Rows are one point carried round by a steady rotation, each followed by how many steps it has turned.
The counts run from 0 to 692.
[-14.7   4.6   6.6  21.5  -7.2  11.6   8.3  33.8 -12.7  20.6  18.8 -15.7
 -46.8  17.0  11.5  -3.8  12.4  55.1  -3.9 -15.7   7.6 -17.7  15.7   9.4
 -27.1  14.4   8.5   5.3 -13.6 -17.8  18.2  21.3  25.1 -15.0 -38.4  17.0
  19.1] : 129
[ 10.4  30.5   0.0 -14.0 -29.3  -1.3  14.7  32.0 -45.6  25.2 -35.2 -17.4
 -24.4   9.4  23.5 -15.9  -3.7  22.2  -3.2 -12.6  26.0   4.8  -1.9   7.8
  25.6 -19.8 -31.9  19.4  12.6  -0.6 -24.7  12.9   9.7 -31.6 -12.2  23.5
   1.8] : 390
[  7.1   7.3   7.4  -6.3  20.4  -6.5 -27.9 -15.6  12.0 -48.3  29.3  11.7
   9.0  22.8 -47.9  30.1   9.3   2.2 -28.6   4.9 -22.8  11.8 -11.7  -1.7
 -24.8 -15.4  11.5   3.8 -22.1 -37.6  14.7 -12.2   7.9  10.1  19.6  -1.1
 -25.7] : 426
[-32.9  18.5 -17.5  -7.5  -0.4 -24.8   4.9 -12.8  23.9  23.4 -34.9   4.1
 -30.2 -23.8  28.3  -8.4  27.8   6.5  24.2 -12.4  23.2   1.7 -35.9  28.2
  23.2  13.8  16.3   5.4  32.7 -14.8  -2.2 -22.7  12.3  11.4  15.6 -15.8
 -11.7] : 370
[ 11.5  21.7 -19.0 -32.2 -28.5 -19.2  30.9   1.0 -19.3 -42.9 -31.3   9.2
   5.3  -4.0 -12.4  -2.1 -16.4  -6.5 -12.0  12.5   2.4  -3.2  35.1  12.9
  28.3  17.6  15.9 -37.7  15.3 -22.2 -17.5   7.5 -28.9   3.8   7.9  35.7
  -3.2] : 231
[ 15.2  29.0  19.5  -2.9 -28.7   6.3  39.7  27.5 -20.9   6.3   0.1  -8.7
  19.6  13.1  10.1 -19.8 -31.9  17.6  18.6   7.0  22.9  12.0   7.6  22.3
   3.6  13.6 -46.4 -23.0   2.8   3.3  -1.6  13.6  -8.2 -23.8 -26.1  38.7
  29.9] : 41
[ 41.6  27.6  14.6  -2.3  -9.4  18.6   6.4  41.7 -16.3 -16.9  17.9   7.3
  13.6  37.7 -31.1  -3.7   9.9  23.9 -17.6   7.6  -7.1   5.5   7.6   7.8
 -32.5  -1.4 -24.6  11.0 -13.6 -17.6  -2.9  30.1   4.9 -28.0 -35.4  11.3
  29.3] : 678
[ 18.3  20.6  -6.1 -20.2  13.1 -12.8   1.5 -14.1   5.7 -11.2 -15.7  19.6
  10.8 -14.3 -14.9 -17.6  16.2 -14.5  25.8  -2.8 -12.5  10.2 -52.8  32.9
  -0.2   3.4 -11.3  20.2  35.3  -2.6 -17.3 -43.0   2.4  -3.9  42.8  -1.7
 -13.4] : 169
[ -7.4  15.6  10.3  -2.3  -4.1  -0.4  11.2  36.9 -14.7  29.1   2.4 -14.9
 -15.4 -10.7  13.0 -21.0  12.1  36.8  21.4 -34.7   6.5 -14.8 -31.2  32.8
  -6.0   1.4  -7.4   9.9  21.4  13.3 -22.6 -27.6  11.0  -9.2   9.7  24.1
  13.4] : 397
[ 30.6  -7.0   9.9 -29.9 -20.2 -10.3  34.5   2.5 -25.5 -15.7 -49.1  37.1
  38.1   1.9 -25.4  10.4 -21.6  -0.4   2.3   5.8 -15.5 -28.0  21.8  11.5
   3.2 -24.1 -12.5 -12.9   3.8  -7.6 -14.1   4.9 -20.2  -7.3  22.0  25.9
 -13.3] : 247
[ 22.7 -19.8 -13.0   4.2  14.8 -31.3   9.3 -12.2   8.7  13.8   1.0  21.9
   7.3  -5.4  25.1 -38.6  56.5  10.8  -7.7  -0.6  -6.5  -4.7 -13.0   1.0
 -10.3 -39.0   7.2  24.9   3.5  14.1 -24.6  -0.8  16.6 -17.0   6.4 -47.6
  -8.8] : 457
[-14.4  24.7 -14.5   6.4  -6.1  11.7   7.5   6.0 -13.9 -21.5   7.6 -19.8
 -45.6  18.9 -14.9  -9.1  -3.4  31.8   0.3   6.0  -9.9  -6.4   0.6  22.7
 -13.3  58.5   4.6   3.5   1.1 -33.7  26.2   8.3  17.0 -12.9 -25.9  29.1
   2.0] : 145
[-21.8  -0.9   8.7  48.8  -0.8   5.1  24.3 -12.0 -16.8  -0.7  25.9 -23.7
 -14.4   8.2  36.4 -30.9   0.6   7.7  23.7  -1.7  21.7  38.9  -1.0   3.8
   7.6  17.1 -13.4 -23.4 -13.9  -2.9  32.1  19.9  -5.2  -0.1 -34.6  16.8
  22.8] : 559
[-40.6 -11.0  15.8  24.2  35.8  -6.7  -5.5 -38.3   1.0   1.5   0.3  -3.9
  10.6 -21.5  11.1   3.0 -14.2   3.5  12.3 -26.2  19.6   6.5 -21.3  -1.3
  11.4 -39.2  -0.9 -11.5 -11.6   3.8  20.6 -30.7   9.3  16.5  47.5  14.5
 -31.8] : 278
[-11.4 -15.8  29.1  -0.3  13.4   1.2  -8.1  11.6  35.5  20.1  -5.3  39.9
  17.0  -9.6 -15.4  30.7  19.6  23.8  23.9 -25.6 -22.2 -25.1 -14.6  -5.3
 -34.4 -11.1   0.3  11.4  -8.9 -20.2  18.2  -0.7  13.8  19.9   9.7 -28.0
   2.1] : 616
[ 10.4 -14.3  14.6 -21.0  11.2 -17.4  19.4 -10.1   0.1   1.9 -24.7  35.7
  36.0 -22.1 -19.5   4.5 -11.8   8.8   6.4 -14.9 -21.8 -37.5  -7.5   9.1
  -3.4 -35.3  -1.6   2.2  10.1  17.1 -20.5 -22.0  -1.0  -1.9  39.0   7.3
 -21.7] : 251
[  5.6 -13.2  23.7  -9.4   3.7  -9.6  14.8  23.4  30.3   5.0  37.6  29.6
  33.5 -15.1  -3.8   7.6  11.0  20.1  49.5 -37.2 -25.0   0.8 -27.5  26.7
 -18.3  22.8 -11.2 -14.6  19.8  11.0 -16.6 -16.5  -6.9  10.1   5.8   3.7
  20.4] : 327
[-12.6  31.2 -14.9   0.6 -22.5 -13.8  19.1  -9.8 -17.8  23.2 -55.2 -17.9
 -42.8  -7.0  32.2 -20.4  12.6   0.3  11.3   0.5  19.0  10.3 -18.6  26.6
  41.1  14.9  -4.0   4.6  19.8 -14.3   4.8  17.0   8.7 -17.5 -12.5   0.5
  -8.6] : 374
[ 17.8 -11.3 -18.8  -8.8   9.4 -32.7   9.7 -26.8  -7.0  -4.5 -16.1  18.6
  10.0 -21.1  10.8 -19.7  42.8 -14.8  12.9 -11.8  -7.9  13.9 -39.0   5.6
  21.1 -31.3   8.1  16.1  16.9   6.0 -40.1 -24.3   0.7   2.0  38.4 -22.3
 -11.7] : 452
[-24.0 -13.6   7.4  16.5  25.2  -6.7   3.0 -29.6  36.0 -17.2  -9.0  29.8
  23.4  -7.8 -21.2   8.9  10.9   3.5 -13.6   9.1  18.2 -13.5  10.9 -11.4
 -25.1 -22.5  22.1 -11.5 -24.7 -28.1  50.4  -6.4   0.6  29.3  17.9 -16.9
 -12.8] : 1
[ 16.4  23.5   3.5 -25.8   3.6 -13.4  -5.1  28.8  24.9   2.8  37.7   2.5
   8.9  20.8  -5.9  -5.3  36.7  36.0 -13.6 -14.3   2.2   0.4 -21.7  15.2
 -36.8 -28.5  -8.5  15.7  -0.3  14.2 -23.8 -34.4  24.5 -14.7   3.7 -18.1
  -5.3] : 670
[ 14.2  21.8  -6.1  -0.7   6.9   3.1  -2.4 -22.0 -19.8 -50.0 -15.7  10.6
   3.8   4.7 -33.9  12.2  -2.6 -31.9   4.2  10.4 -18.5  26.3 -27.6  16.3
  10.7  10.3  10.0 -12.0   8.4 -50.9  12.9  -8.2 -11.6   9.5  24.1  26.0
  -8.5] : 432
[ 34.1  26.3  -5.3   3.4  -0.7  11.0  23.5  -2.9 -24.0  -4.2 -27.9  15.9
  -8.0  23.2   0.1 -39.5  17.4 -13.9  14.3  39.9 -15.4  11.3 -24.1  21.7
 -15.1  20.8 -27.6  21.6   8.5 -14.6  10.8   7.0   4.2 -14.7 -22.0  -9.9
  15.6] : 172
[  3.2  21.7   8.3 -38.2  -6.0 -22.7  13.6  20.2  57.0  -3.5  39.9  19.2
  37.8  12.0   1.2  -1.3  17.9  17.3  11.4  -5.4  24.1  14.0 -15.3  19.5
 -17.8  12.8 -16.1 -32.5   6.5  14.9 -16.0 -23.8  -4.6   1.3   0.7  -9.9
   1.7] : 311
[ 37.8  13.9  20.0 -27.5 -10.6   2.1 -12.9  32.8 -14.7 -15.9  13.0   4.4
  27.9  21.4 -37.6  24.2   4.9  12.4 -26.3  -7.7  -7.0   7.1  -6.5  -2.6
 -12.1 -46.4 -17.1  10.4 -15.0 -16.6 -23.3   4.8  -9.7 -16.3   8.0  20.4
  -3.8] : 677
[ 30.2  -4.5  22.8  -1.4   3.0   7.6 -11.4  18.5 -33.1 -39.3   9.4   2.4
  26.5   2.7 -41.1  24.5  -5.7  -1.6   0.4 -20.2 -31.7   6.6  -7.2   0.9
   4.6 -39.9  -2.7   3.2 -10.7 -24.8 -14.0  11.1 -13.2  -4.8  18.9  42.7
   3.1] : 688
[ -5.9  35.8 -19.3 -21.6   2.4 -24.5  -5.2   5.6   9.3  16.3   9.7 -19.6
 -34.1  13.4  20.7 -21.9  25.6  34.9 -28.9   3.7  20.1   9.3 -14.1   6.4
  -4.0 -20.5 -15.5  25.4   0.2   6.4 -16.5 -10.3  35.1 -35.3 -13.1 -22.1
 -31.6] : 658
[-13.3  14.0  -5.0 -19.2  -7.8 -23.2   4.1  19.0  -7.4  36.6 -22.6 -16.7
 -25.5 -19.0  36.9 -14.7  16.6  24.0   4.6 -29.0  21.8  -8.8 -29.1  26.2
  20.1 -16.0 -10.0  18.0  27.8  19.9 -33.2 -21.2  15.5 -14.9  13.0  10.5
 -12.6] : 386
[ -8.2  -4.5  -7.0  17.8  11.7   1.7  -7.1  -6.6 -31.9 -16.6  42.7 -18.4
 -38.3  17.2 -11.5   2.9   4.2  34.9  -9.1  -7.9 -45.7  -0.3  -6.5  -5.2
 -19.7  -9.6  -1.0  27.7 -20.2 -12.8 -11.4   2.3  38.5 -33.4 -10.1  16.8
 -28.9] : 418
[ -1.7  11.4 -14.9  -5.8 -30.2 -26.4  17.7 -20.4 -16.7  18.1 -56.2   5.0
 -27.1  -4.5  31.7  -1.7  14.6 -15.7  13.7   7.6  -4.4  16.9 -15.4  -4.3
  52.1   3.6 -20.0   4.1   9.7 -16.1 -13.1  35.6   2.1 -18.0 -19.1 -15.3
 -12.9] : 96
[ 29.0  -1.4   7.7   9.4 -15.7  11.5  10.7  12.1 -62.4 -18.4   6.9 -11.8
 -13.0  14.3  -9.5  -6.0 -11.7  11.2  12.0 -15.1 -36.6   8.7   0.7   8.3
   9.2 -19.9 -18.4  19.2  -4.0  -9.9 -27.3  25.1  -1.1 -32.6  -9.6  45.0
  10.5] : 684
[ -9.2 -11.2 -41.9 -26.8  -6.0 -43.2  15.0 -24.3   1.3 -17.2  14.9  -3.7
 -21.7 -18.6  15.0 -13.5  17.4  21.7 -19.1 -15.6 -18.7 -20.5  17.9   3.9
  15.4  -0.5  29.9  -9.9   6.0  21.9 -35.2 -10.8  10.7 -19.5  11.9   5.3
 -38.8] : 228
[ -2.3  28.1  14.6 -26.3  -1.9 -27.2   6.4 -13.8  20.0  -2.7 -26.0   6.4
  27.9   4.0   3.4   7.2 -11.1  -6.6 -25.1  -1.7  47.4   7.8  -2.5  -4.2
  26.1 -47.1 -15.4 -28.2  -6.8   0.3   0.7 -21.5 -12.8  -2.4  29.1   7.8
 -30.3] : 23
